In the data rows, 128 means zero.
Each pair is two rows. How far apart are they, by a hidden measure? 0 means very close, and 20 very far. Two or three weighted sums of its numbers give each row a place; it is the straight-line distance between the places.
[149  94 173 138 184 156 139 103 101 112 112 104 138 177 157 183  85 112 113  94 111 177 130]
[131 139 146 111  84  93 102 103 101  94 140 113 102 103 120  94 112  94 104 156  92 122  84] >> 6
[ 95  76 164 102  93  84  84 113  83 112  85  85 102  76 129  94 140 112 122 130 102 122 103]
[122 139  72 147 102 147 185 103 120 112 149 131 166 149 120 183 149 140 158 165 138 113 167] >> 18
[131 139 127  84 102 165 102 168 111 130 158 104 157 122 102 130 140 112 176 147 157 103 149]
[104  85 155  84 130 147  84  94 129 103 121  85 129  94 102  85  75 122  95 112 138 131  93] >> 2
[104 112 100 138  84 138  84 122 101  75  94  94 120 122 102 112 131 131 149 121 111 103 130]
[122 175 118  84 130  84 148 150 166 103 158 168 120 168 111  85 131  94 149 156 166 168 121] >> 4
[159 139 155  84 148 138 121 186 184 176 177 122 185 122 157 121 158 186 184 183 175 140 103]
[113 185 137 138 120 165 185 122 157  94 158 177 157  94 102 130  75 168 167 174 184 168 139] >> 7
[113 112 155 111 184 174 139 140 157 167 121 149 166 177 148 130 168 112  77 165 111 159 139]
[ 76  76 164 111 166 147 121 168 148  84 103 104 129  76 166  85 103 140 104 147 157  85 103] >> 7
[104  85 146  93 120 147  75 131 120 112 103 122 120 122  83  94  85 122  86  76 120 177  84]
[186 112 100 138  75 183  93 150 129 121 186  94  83  94 166 147 149 103 122 112 138  94 167] >> 4
[131 185  90 138 111  75 176 113 120 140 177 140 148 149 102 138 121 168 167 165 148 186 112]
[113 112 137  84  93  93 111  85 120  94  85  85 111  94 111  85  94 122  77 130 138 103  84] >> 2
[149  85 137 165  75  75 148  94  92 176 112 113 111  85 111 138 103  94 167 103  83 103 103]
[113 112 118 120 120 138  93 122 138 103 131  85 129  94 129 121 131 122 104 121  92 103 112] >> 8
[ 86 103 146 147 166 138  84  94  74 103 112 104 102  76 148 138 140 103 131 112 120 168 167]
[140 166 155 111  93  84 121 131 157  84 140 131 102  85 157  85 112 103 140 156 175 149 130] >> 9
[177 139 183 175 157 147 139 113 148 130 121 168 138 186 185 147  75 140 104  85 111 122 139]
[159 175 118  93 139  75 111 150 184 186 186 113 185 113 148 121 158 122 184 138 175 159 167] >> 11
[104 185  81 138 111  84 185 103 111 130 168 168 129 168 120 147 149 140 167 156  92 177 167]
[131 121 127 102 102 147 121 186 138 167 103 168  92 149 139 138 168 140 104  85 102 149 167] >> 7
[122 103  90  93  93 147 111  94  92 140  85 113 120  85  83 112 103 122 122  94 102 103 121]
[122  94 146  84 175 147  93  94  92 112  85  85 129 122  93 103 140 122  86  76 120 177 103] >> 10
[113  94 109 102 130 147  93 140 120 149 103 122  92 131 111 156 131 103 131 174 157 113 158]
[ 86  76 100  84  84 120  93 103 129 149 103 104 102  94  83 103 112 103  95  85 129 140  93] >> 4
[140 166 155  84 166 156 111 122 111 130 158 131 129 113  83 103 140 158  95 130 157 177 121]
[140 130  81 175 157  93 185 103 101 158 112 159 148 149 157 147 168 103 113 183 138 159 139] >> 3
[159 148 164 120 148 138 121 168 166 186 103 122 175 186 120 138 186 103 184 156  92  76 167]
[140 112 109 156 111  93 130 122 120 140  94 122  92 122 139 174  75 140 167  94 102 122  75] >> 9
[177 157 155 184 166 183 185 113 138 130 149 122 102 131 139 174 112 186 149 147 148 159 121]
[104 121 137 129  93  93 102  94  74 103 112 122 129 140 129  85 149  94 131 147 102 131 112] >> 6
[122  85 109 120 102 147 121 113 101 121 103 159 175 149 129 103 131  94 104 174 148 149 112]
[140 185 109 175 139  93 176 103 120 130 131 159 157 131 148 130 121 140 122 121 129 168 103] >> 6
[186 103  72 120 157 165 111 140 101  84 186 186 111 168 139 165 158 158 113 103 166 168 167]
[149 130 173 156 166 102 111 140  83  94 131 159 111 140 185  85 149 158 104 147 111 159  93] >> 9
[ 86 103 155 129 130 165  75 103 175 121  85 149  92 177  83 121 103 112  95 103 148 186  75]
[ 95 148 146 165 175 165 130  85  74  75 131  94 111 131 111 121 140  85 122 130 102 168 167] >> 7
[149 157  72 184 184 183 176 159  92  75 158 159 111 103  74 183 131 177 113 165 111  94  93]
[ 76 103 146  75 166 138 139 159 111 158 140 159 166 159 148 174 177 103  86 130 129 140 167] >> 4
[159 121 155 175 148 138  75 150 101 112 103 122 120 159 129 156 158 168 149 147 120 149 186]
[168 130 127 175 130 129 167 150 157 112 103  76 102 113 157 165 103 168 149 121 148  85  84] >> 11
[186 185 127 165 139 138 176 122 184  94 168 186 102  85 176 183 103 186 158  94 102 186  93]
[122  85 155 111 120 111  93  85 129  94 131  85  74  85 129 121 112 103 104 103  83 103  84] >> 6
[104 148 164 111  84  75 121 131 129 121 131 113 111 113 111  76  75 158 113 112  83 103  84]
[140 166 118 165 120 129 185 103 129 103  94 159 102 103 129 156 103 177 158 112 148 131  93] >> 6
[131 175  90 129 166 129 176 131 129 158 158 140 175 140 166 174 158 168 184 174 166 168 167]
[159 121 173  93 175 156 176 177 184 149 158 177 185 159 185 174 186 112 131 165 120 149 186] >> 5
[131  76 155  84 130 111 111 113 120 140 112  94 138 113 148 130  85 122  77  94 111 122  93]
[ 95 112  90 111 120 129 148 159 120 158 121  85 102 131  83 174  94 103 158 130 102 113 130] >> 6
[113 103 100  84  93 111  75  94 138 112  94  94 102 103  74  76 112 103  86  94 111 131 103]
[177 175  81 175 102  93 130 131 175 186 112 140 175 140 157 183 140 103 184 121 129 113 139] >> 2
[149 157 164  84 175 111  93 122 120 140 158 186 138 140 176 174  85 186 131  94 111 122 149]
[149 112 137  84 139  93 130 159 166 149 158 149 185 103 176 138 177 158 104 130 102 131 186] >> 9
[104 139 127 120 102 111 102 113  74  94  94 140 111 113 129  94 121 103 122 138 102  85 103]
[ 76 103 173 102 148 174 157 159 166  94 112  94 185  85 166 103  94 158 122 165 166 122 112] >> 4
[113  85 137 111 120 147  84  85 184 149 121 104 157 159 139 121 121 103  86 121 148 177 121]
[149 112 164 111 111 102 130 140 120  84 168 168  83 113 148 103 121 158 113 183 129  94  84] >> 5
[131 103 173 129 166 165  84  76 138 112 103 131 148 168 139 103 103 122 104 112 111 168 103]
[104 103 164 129 102 174 139 103 166 140 103 177 157 149 120 121  75 140 104  94 129 149 139] >> 8
[113 166 100 156 184 165 157 140 157 176 168 159 185 131 102 138 112 112 149 138 175 103  93]
[104 139 155 102 139 120 102  94 111  84  94 113 120  94 120  85 131 103 113 165 138  85 121] >> 8
[113 166  90 165 120 138 139  76 111 121 149 131 120  94 139 121  85 149 113 165 166 113 103]
[131 121 183 147 157 174 167  94 157 149 131 168 129 177 157 165 121 131 104 130  74 140 130] >> 4
[104 175  72 147  93  93 167  94 111 149 131 159 138 159  93 147 149 131 167 147 138 149 167]
[113 148 164 156 148  93 167 159 157 149 177 168 175  85 176  85  85 168  86  85 129 113 167] >> 8
[ 95  85 183  84 111  84 130 140 129 112  94 122 138  94 176 121  75 140  95  94 120 103  75]
[122 157  81 111  84 120 111 113 166  94 158 177 175 131 102 103 149 131 140 183 111 186 139] >> 11
[186 139  90  84 102 129 139 186 129 130  75 149  74 149 129 174 168 112 122 112 120 159 167]
[113 157 100 175 175 138 185 113 101 112 131 131 175  76 157 174 140 158 131 147 175  94 121] >> 8
[168  94 100 111 102  93 121 113 111 186  94 113 120 103 102 103  94 140 176  94 102 122 121]
[168  76 137 129  93  84 157 113 138 167 103 131 157 131 139  94 112 103 184  85 175  94 158] >> 7
[168 103  81 129 130 183 102 159 166 121 186  76 157  94 139 165 168 103 167 183 175 103 158]
[122  94 146 111 175 174 102 177 111 130 131 113 148  94  93  85 103 103 140 138 148 122  84] >> 2
[104  94 127 111 157 120 139 186 157 121 112 168 129 149 102 112 121 186 122 156 138  94 112]
[131 121 127 147 175 174 185 131 111 158 168 140 185 131 157 121 158  94 113 165 184 149  93] >> 5
[159  85  81  84 111 165 157 122 184 186 121 122 175 149 166 130 131 112 122 112 175 159 103]
[ 76 130 118 111 157 129 102 159 157 186 186  94 175 159  83  85 121 122 140  94  74 103 103] >> 9
[177 139 100 147  93 165  84 113 175  84 177 159 129 177 176 130 186 103 122 183 166 113 176]
[131 121 146 147 166 129 130 177 166  84  94 177  92 168  93  94  94 186 131 156 157  85 103] >> 3
[ 86 139 137 120 111 165 121 168 101 140  85 159  92 140  74 165 158 158 122 183 138 159 167]
[122 130  90 129 102 102 185  76 148 121 131 140 157 168 102 156 140 122 184 165  92 168 167] >> 8
[122 130 164  93 120 129 130 159 166 149 112 113 148 131 120 112 103 140  95  85 157 177  93]
[104  76 155 165 166 156 121 131 101 149 112 168 166 159 166 103  94 112  86  76 148 113 149] >> 7
[149 103 146  75 120  84 157 168 184 176 177 159 185 159 176 174  94 103 149 103 120 113 186]
[ 86 103 164 156 102 156  84 103 166 121  85 168 120 168 111 103  85 158 104  85  92 149 112] >> 5
[177 121 173 165 148 174 176 177 157  94 168 177  92 186 166  85 131 168 131 183 157 186  75]
[131 103 109 120  84  84 111 122 157 130 131 122 111 122 148 112  94  85 113 121 111  94 112] >> 10
[104 148 155 102  84  93  84 122  83  94 103  94  92 103 111  94 121 122 104 103  92 103 112]
[168 103 164 165 184 174 167 113 175 121 121 131 175 177 176 183 121 149 158 121 102 140 167] >> 4
[113 139 127 120  84  84 139 113  92  84 112 131 102  94 120  85 103  85  95 121  92  85  84]
[104  85 155 111 148 147 102  94 111  94  85  94 129  76 139 103 158  94 158 156 138 113 139] >> 15
[ 95 139 164 120 184 147 121 122 166 186 131 140 166 186 139 156 131 112  95  76  83 113 130]
[131 185 164  93 139 138 167 186 157 186 131  94 120 186  83 165 186 103 167  94 111 186 186] >> 14
[168 166  72 102 130 120 157 168 166 176 131 140 138 122 120 121 158  94 140 165 157 103 103]
[122 103 155 129 157 147 157 103 175 149 131 122 185 140 157 147  94 112 113  85 138 159 139] >> 4
[104 148 127 138 184 120 102 177 101 176 158 122 175 177 102 130 121 112 158 138  74 122  93]
[159 157 146 175 175 156 167 122 157 121  94  85 111 177 157 183 112 149 176 156 148 140  84] >> 8
[ 86 148 146 165  84 183 167 150 129 158 168 186 102 177  93 183 149 186 184 138 184 103 176]
[177  94 118 165  93 165  93 131 148  84 177 122 102 122 157 138 177 112 122 138 120 122 176] >> 17
[159 175 146 138 102 165 185  94  74 167 186 186 102 177  83 174 112 177 184 174 129 177 149]
[122  85 118 120 111  93 148  85 111  94 103  94 102  85 139 138  94 122 113  85 111  94  84] >> 7
[113 148 173  75 175 174  75 150 138 130 168 131 157 149  83  76 121 158 104 103 148 186 139]
[177 130 100  75 120 156 148 186 138 149 158 140 111 140 157 183 168 112 149 121 129 177 176] >> 6
[104  94 118  84  84 102 102 131 166 149 103 122 148 140 157 112 112 112 149  94 129 113 130]
[ 76 103 155 111 102 138 102 122 120 130  94 140 148 149 129  85  75 122 104  85 111  85 130] >> 7
[149 112 183 120  84 156 176 113  74  84 177 149  92 131 120 183 140 131 131  76  74 159 167]
[140 103 155 111  93 129 111 168 111 121 112 113  92 168 120 121 121 186 140 147 111  85 130] >> 6
[104  94 118 102 139 120 102  94 138 103  94  85  92 113 120  94  75 122 113  94 120  85  93]
[104 130 155 120  75 102 111 113  92  84 158 104 120 131  93 103 121  94  95 130  74  94 103] >> 4
[131 103 164 120 111 183 148 113 166 130 131 113 120  94 139 112 112  85 113 121 166  85  93]
[ 95 112 146 120 139 111 102 140 111  84  85 104  83  76 139  85 103 149  86 130 129  85 112] >> 8
[104 103 118 165 175 156  93  94  83  84 112  94 111 140 111 121  94  85 122 121 120 131  75]
[168 121 100 120  84 102 139 113 101  94 103 177 111 149 120 121 121 103 122 183 157 168  75] >> 3
[186 121 100  93  84 183 130 168 157 186 177 122 175  94 176 147 186  76 113 112 184 149 130]
[177  85  81  84 102 174 130 168 166 176 131 177 157 168 176 147 186 122  95 156 184 159 121] >> 5
[131 139 109 147 130  93 111 168 101  94 112 104 102 168  93 156 131 158 184 121  83  85 130]
[168 185 100 111 166  84 139 168 166 149 112  94 138  94 176 130 131  85 104 103 157 159 167] >> 10
[113 148  81 129  93  84 102 177  83 112 149 131 102 159 102 147 168  94 176 130 111  85 130]
[113 121 183 165 184 183 121  94 120 149 168 159 185 186 166 156 112 140  86  85 157 177 112] >> 1
[131 112 109 111 111 120 111 113 101  84  94 104  83  94 120 121  85  94  86  94 138  94  84]
[104  94 146 102 130 129  93 122 129 130 121 149 148 186 102 138 140 112  86  94 111 149 112] >> 5
[186  94 183 175  84 165 130 186  83 140 121 177 102 177 166 147 186 186 184 156  74 149 186]
[122  85 164  93 120  93 130 168 175 112 131 131 120  85 157 112 131 112 122 147 138  76 130] >> 12
[113 175 127  84 102 138 121 131 148  94 112 140 157 122 102 112  94  94 167 147 175 103 130]
[113  85 127 102 148 156  84 103 101  84 112  85 111 168  83  94 131 122  86  94 102 159 121] >> 9
[113 175  81 156 111 111 185  94  74 149 177 177 111 149 120 165 121 186 184 156 166 186 121]
[113 130 183  93 166 174 111 113 101 103 103 131 175 168 102  94 131 103  77  85 129 177  84] >> 5
[149 148 118 111 148 120  75  94 111 121  75 122 129 149  93  85 112 122 113  85  92 113  84]
[186  85 118 175 130 174 102 131 175 176  94 186 157 168  83  94  94 131  77 183 120 149 149] >> 10
[131 166 137 165 102 174 167 113 111 149 186 177 120 159 111 174  75 177 184 130 111 122 176]
[ 86  94 146  93 148  84 121 131 138 130 140 113 111  94 102 156 140 131 104  76 120 103 186] >> 10
[ 95  94 155 138 166 147 121  85  92 121  75 122 120 122 139  85 140 103 149 121 102 131 121]
[168  76  90  84 102 156 111 113 157 130 168 104 102  76 129 103 140  94  86 103 157 103 112] >> 6
[104  94 109  75  75  84  93 103  83 158 112  94 102  94  74 121 103 122 122  85 111 113 103]
[ 95  94 127 102 130 156  75 113  92  94  94  85  83  76 102 121 112 122  95 112 129 168  93] >> 10
[149 148 183 129 166 174 176 177 184 186 149 177 185 186 185 183 186 112  95 183  92 168 176]
[122  94 137 111 130 102 102 113  92  94 103  94 102 131 120 112 121  94 149 138  92 103 103] >> 7
[159 139  90  93 102 147 157 103 175 121 177 177 148 177 166 174 158 131 140 156 111 140 149]
[ 86 157 100 156 157 174  93 131 111 149  94 104 111 113  74  94  85 103  86  76 175 186  84] >> 13
[104  85 137 102  93  75  93 113  92 112  85 104  74 103  93 138  85 112  86 103 111  85  93]
[ 76  85 183 102 184 147 102 103  92 140 121  85 138 113 102  94 121  85  95 121  92 149 130] >> 9
[ 95  85 100  93 120 111 111 140 111 140 103  76 120  85  74  85 112 103 104  76 120 113  84]
[140 166 118 175 120 120 176 131 166 130 168 177 138 131 148 156 140 186 176 103  74 122 112] >> 4
[ 95 130 109 102 102 120 121  94  92  84  94 122 111  76 120  76  94 140 104 121 138  85 112]
[122 157 100 129  84  93 130 159 184 140 112 149 175 168 157 130 186 122  77 165 184 140 176] >> 3
[140 148 127  93 120 120 130 150  83 103 103 122  92 113 102 147 103 122 131 147 120 149 149]
[186 185 109 102 102 174 111 140 138 176 177 113 166 122 185 147 186  94  86 138 184 186 176] >> 1
[ 95 121 118  84 111  93  84 122 129 112 112  85  83 103  93 103 112 149  95  85  83 113  84]
[113 103 164 111 120 102  93 131  92  84 103 131 129 113 129  94 112 131 104 138 120 131 112] >> 6
[168 121 164 175 184 120 148 140 101 176 168 159 120 122 185 165 158 112 104 183 157 103  93]
[131  85 183 147 166 174 130  94 175 140  85 149 185 177 185 165 112 131 113 103 102 149 158] >> 5
[186 175 100 138  84 111 157 168 184 186 168 113 175 122 176 183 186 122 184 165 166 103 176]
[186 139 183 184 157 183  75 186 184 186 158 186 157 186 166 156 177 186 158 183 166 186 186] >> 12
[ 86 157 109 102 111 111 102 168 166 140 158  94 166  85  83  76  94  94 113 156 148 103  93]
[ 76 148 100 175 102 102 157 131 148  75  94 186  83  85 102 147  85 158 131 121 138 103  93] >> 6
[ 95 148 137 156  84 156 148 150  92 149 158 177  74  94 129 147  94 177 167 147 166 113 149]
[113 112 146 111  93 165  93 103  92  84 131 177 111 103  93 121 112 103 131 121 148 122 121] >> 5
[ 95 121 118 120 102 165 157  94 101  84 103 131 129 113 139 112 103 122 149 112 138 122 139]
[113 139  90  93 102  93 111 140 111 121  85  94  74 131  74  76  94 140 104 138 102 113 103] >> 3
[131  94 146 147 111 111 176  85 157 112 158 122 111 113 120 165 158 103 131 138 111  94 158]
[122 121 146 165 166 147 102 150 166 130 131 168  92 131  93  85 112 140 122 165 129  85 139] >> 3
[104 166 137  93 111 111 139 140 129  94 168 131  83 159 111  76 140 158 158 138 111 122  84]
[ 95 139 100 156 102 111 121 131  92 121 112 159 129 122 120 130 158 177 149 138 148  94 130] >> 6
[ 95 112 146 102 102 138 130 177 184 130  94 131 157 122 102  94 121 149  86 103 148 168 103]
[ 86 157 109 156 120 102 121  85 101 112  85 140 102 149 120 138 103 112 140  85  83 131 112] >> 6
[ 86 103 109 120  93 165  93 177 175  94 131 149 120 113  74 103 140 158 131 165 148 103 112]
[ 86 103  81 111 102  84 102 103  92  94 121 104 111 131 111  85  85 112  77 156 120  94 103] >> 11
[186  85 146 147  93 165 111 168 129 130 177  94  92  94 176 138 168 158 140 103 166 140 176]
[122 175 109  84 130 129 111 186 184 186 158  85 175 159  93  94 168 149 184 156 111 140 130] >> 17
[ 86  85 155 102 157 156 139 131 157 112 103  76 102  94 111  94  85 103  95 112 166 103  93]
[168 139  72  84  93 102 121 177 157 176 140 104 102 103 176 112 158 103  95 112 111 140 139] >> 7
[159 166  81 102 139 111  93 113 138 121 103 140 120 103 102 112 149  94 122 138 111 122 112]
[186 112  90 120 130 183 102 177 111 130 186 122  74 131 185 174 168  85 149 103 157 149 176] >> 9
[ 86  94 146 120 130 111  84 103 111 121  85  85 120 122 102 103  94 103  95  94 102 131  93]
[177 157 155  84 102 138 167 186 166  94 177 149 157 140 176 103 168  94 140 165 175 177 167] >> 6
[131  85 155  84 157  84 157 131  92 149 140 140 129 131 129 183 168 131 131 103  92  94 186]
[149  94 183 165 184 147 148 113 120 176 121  85 175 159 176 121  75 122 113 156 175 103  84] >> 2
[168  76 164 102 166  84 157 159 175 103 140 159 175  94 185 138 103 168 140 174 184 131 176]
[104 157 173 138 148 174 121  94 138 158  75 113 157 159 157 103 103 131  86  85 148 113 149] >> 16
[168 166 137 129 111 138  93 140 148 186 168 122 111  94  83  94 103 168  95  85 175 168 130]
[168 121  81 111  84 165  93  94 148  94 168  94  92 103 139 103 131  94 104 156 120 131 149] >> 6
[ 95 130  90 147 130 129 111  94 111  94 131  85 138 103 129 112  94  76  86 165 157 103  93]
[177 121 137 120 111 120 130 150 138 103  85  94 138  85 166 156 149 140 176 174 184  94 139] >> 16
[186 112 173 138 166 174 167 168 157 140 186 186 138 186 176 103 168 149 122 183 175 186  84]
[ 95  85 164  93 139 147 130 150 148 103 112 113 111 103 129  85 103 158 113 147 138 113  84] >> 5
[131 185  81 156 175 147  93 168 148 186 158 104 166 113 176  94 168 158 149 147 111 149 176]
[104 103 183 120 175 165  93 122 166 158 140 104 175 159 139 112  85 112  86  85 120 177 103] >> 7
[159 148 155 184  84 102 167 168 175 121 112 159 120 103 102 165 103 177 167  94 129 113 158]
[113 139 109 102  84 129  84  94 111  94 112 140 120 122  93 165 158  85 158 130  83 103 139] >> 13
[122 121 137 156 175 102  84 113 184 140  94 186 102 159 157  76 168 140 113 174 175 122  84]
[122 112 183 102 102 129 139 122 184 149 103 131 175 113 176 103 112 103 113  94 129 103 158] >> 7
[140  85 164 111 111  93 130 113  74  84 103 168  83 140 129 112 158 122  95 147 129  85  75]
[ 95 103 100 120  93 138  84 122 129 112 103 113 111  94  93 112 103 103  86 174 166  85  84] >> 10
[113 185 109 102 157 138 130 168  92 130 186  94 138 168 129 103 112 103 176 156 102 186  93]
[ 95 103 173 111 166  93 102  85 129  94 103 113 102  85 120 112 121 122 104 121  74 103 112] >> 7
[140 112  90 184 139 138 167 168 166 121 103  94 138  85 102 174 131 168 113 103 120 103 121]
[177 148 137 102 102 102 130  76 120 130 177 104 102  76 157 130 121 112  95 147 120 103  84] >> 7
[122 112  90 184 175 120 176 113 129 130 131 131 111 131 148 165 149 158 131  94  92  85 158]
[140  94 100 156 148 165  84 159 166 103 140 149 111 113 102  85 121 186  95 165 111  94 112] >> 8
[159 130 109 111 111 129 139 168 157 140 112 113 157  94  74  85 103 140  77 103 129 131 121]
[159 112 155 138 130  84 157 103 120  75 186  76 111  85 176 130 140 103  77 112  74 103  84] >> 4
[140 112 109 175 148 129 157 122  92  84 131 104 129 103 129 165 103 131  95 121 138  85  84]
[140 175 183 102 184 165 148 113 148 140 103 159 138 113 148  76  75 131 158 138 175 140 121] >> 3
[ 86  85 109 175 139 156 139  94  83  75  75 104 120 122 157 147 140  94 122 138 102 103 167]
[104 112 127 138 102 102 111 103  92  84  85 104 102 103  93  85 103 103 131 130  92  94  93] >> 1
[104 121  90 129 111  93 176  94 111 140 112 104 157  94  74 165 168  85 113  94  74 113 176]
[104  85 109 165 130 102 111 122 120 103  94 140 102 131  93  94 103 131  95 165 120  94 103] >> 3
[122 175 155 184 175 120 130  94 120  84 131 177 111 103 129 112 149 103  86 103 120 149 149]
[140 121 109 120 148  84 121 140  83 103 140 113 102 131 129 103 112 112 149 138 111 103 103] >> 8
[140 157 118 120 175 156 102 103 120 121 140 104  83 103  83  76  75 122 167 165 166 149  75]
[ 95 157  72 165  84  93 176 113 111 130 103 131 129 140 102 138 112 177 167 165 129 168 130] >> 8
[186 112 100 156 102  84 157  76  92 112 121 104 102  94 139 147  85  94 140  85  74 103 103]
[131 157 118 102  75 102 111 140 166 158 131 104 157  94 148 130  94 112  95 112 102 140 167] >> 6
[104 139 164  84 120  84 111 150 138 167 131 122 129 122 139 174 149 140 104  94  92 103 149]
[113 112 127 147 184 156 121 150 157 167 186  85 166 131 166 103 149  94 176 183 148 131 139] >> 6
[ 95 121 127 138  75  93 102  94  83  94  85 122 148  94 102  94 131 122 113 103 111 103  93]
[113 157 183 175 184  93 157 131  92 121 177 177 175 168 176 165 177 131 113 174 102 131 158] >> 2
[ 76 130 109 147 157 129 157 122  83 121  94 113 138 103 120 156 140 103 176 130 138 131 158]
[131 157 118  93 111  93 111 177 111  94  94 113 102 177 111 138 168 122 176 165 111  85 158] >> 8
[113  76 164 147 157 156 111 131 138  94 149  94 166  94 157  94 103 103 113 165 175  94 121]
[177 139 173  75 184 165 111 140 111 186  94 168 175 186 157 121 149 149  95  94 111 168 112] >> 3
[104  76 164 129 130 156  84 103 148 167 103 140 157 149 157 121 103 112  95  85 102 149 130]
[113  85 137  75 157 120 139 122 101 167 140 104 129 140 102 165 158 122  95  76  92 113 139] >> 3
[149 157  90 120 130  84 121 122 138 121  85  94 111  94 129 138 131 103 113 112 138 131 176]
[168  94  72 120 130  93 130 159 166 176 131 122 185  85 185 121 177  76 113 112 175  94 176] >> 2
[ 95 121 118 120  84 102 111  94  83 112 121  94  83  85  83 130 140 112  95 103 102  94  84]
[131  76 164 156 148 156 111  85 129 112  85 113 138 159 148 130 103 112 104  94 111 149 149] >> 6
[113 185 183 184 184 129 130  94 101 140 103 186 157 159 129 156 158 186 104 138 184 177 186]
[ 86 139  81 147 120 147 130  85 111 130 158 131 129 140 157 183 121 122 176 156 184 103 167] >> 16
[186 185 183 184 130 183 185 150 166 121 158 177  74 149 185 165  94 186 184 103 175 168 158]
[177 139  81 111  93 174  75 113 120 103 158  94 111  76 148 103 177  76 104 112 102 103 121] >> 9
[177 130 173  93 130 102 176 186 184  84 177 168 148 159 185  76 131 149  86 156 175 149 167]
[149 139  72 184  93 138 185  94 175 176 186 186 129 186  83 174 186 177 184  85  74 177 158] >> 11
[122 130 146  93  84  93 130 113 166 121 103  85 120 113 157 112  85 112  95 103 148 103 149]
[159 185 137 184 130 156 185 113  92  94 121 159  83  76 157 165 103 186 122 138 166 149  93] >> 11
[ 95  94 183  84 175 174 157 186 166 149 149 131 175 140 139 103 103 140 113 121 166 159 130]
[149 166 137 111 175 183 185  85 184 130 103 168 185 177 176 183 158 112 140 138 120 177 139] >> 5
[168 139 155 184 120  93 148 113 166 158  75  94 102 159 111 174 112 149 176 112 129  85  93]
[159 130 183 129 157 147 157 113 175 130 158 168 175 177 185 183 140 122 113  94 111 113 176] >> 9
[140 166 109 165 120 174  84 103 120 186 158 104 102  85  74  94 121  85 149 147 175  94 121]
[104 185  90  84 111 111 130 168 120 121 140 131 175 177  93 121 140  94 176 130 111 140 139] >> 12
[168 148 118 102 166 129 139 140 184 158 121 186 129 159 129 156 121 140 149 147 184 103 103]
[149 175  81 184  93  93 185 113 157 158 140 168 157 168  83 165 131 186 176 121  83 186 158] >> 8
[113 130  72 129 102 111 176  94 101 121 121 140 129 149  93 174 131 149 184 121 138 140 130]
[140 139 118  93 102  93 185 103 101  94  85 104 157 113 111 147 186  85 158  85 102  85 186] >> 4
[131 148  81 147 148  75 185 113  83  94  85 122 120  94 176 147 112 131 113 147 166 159 103]
[159 121 127 111 130 165 185 168 175 186  85 168 185 122 166  85 158 168 149  76 175 177 158] >> 1
[ 95  85 137 120  84  84  84 140  74 121 103 113 111 168 102  85 140 140 122 112  92 103 139]
[113 103 127 147 148 183 157 177 175 121 177 122 120 131  93 183 149 103 176 183 184 159 186] >> 16
[ 95 121 183 102 111 174 139 150 184 176 103 159 175 186 129  94  94 112 113 112 148 177 149]
[168  94 137 129  84 102 121  94 184 186 186 122 175 149 176 183 168  94 184 147  83 131 176] >> 9
[ 95 130 146  75 148  84 130 122 111 130 131 113 102  94  93 138 168 158 113  94  83 131 167]
[ 76 112 100 156 148 102 130 159  83 176 149 131 138 140 111 138 140  85 158 165  92 122 139] >> 6
[113 139  72 102 102  75  93 140 148 158  75  85 148  94 120 147 186  85  86  94  83 113 130]
[186 175 127 184 157 165 130 113 175 176 112 186 157 186 102  94 121 158 149 165 138 103 139] >> 8
[149 130  81 184 166 183 130 186 101 186 186 140 175 186 120 183 177 103 176 183 175 122 176]
[ 76  94 109 111  84  84  93  94 101 112  94  94  83  94  83 112  75 103  86 112 102  94  84] >> 6
[ 76 130 100  84  93  93 111 140 166 103 121 113 111  85 120 112  94  85 113 147 157  85 121]
[168  85 155 111 139 120 176 177 175  94 131 186 185 113 185 103 158 149 122 165 175 122 130] >> 14
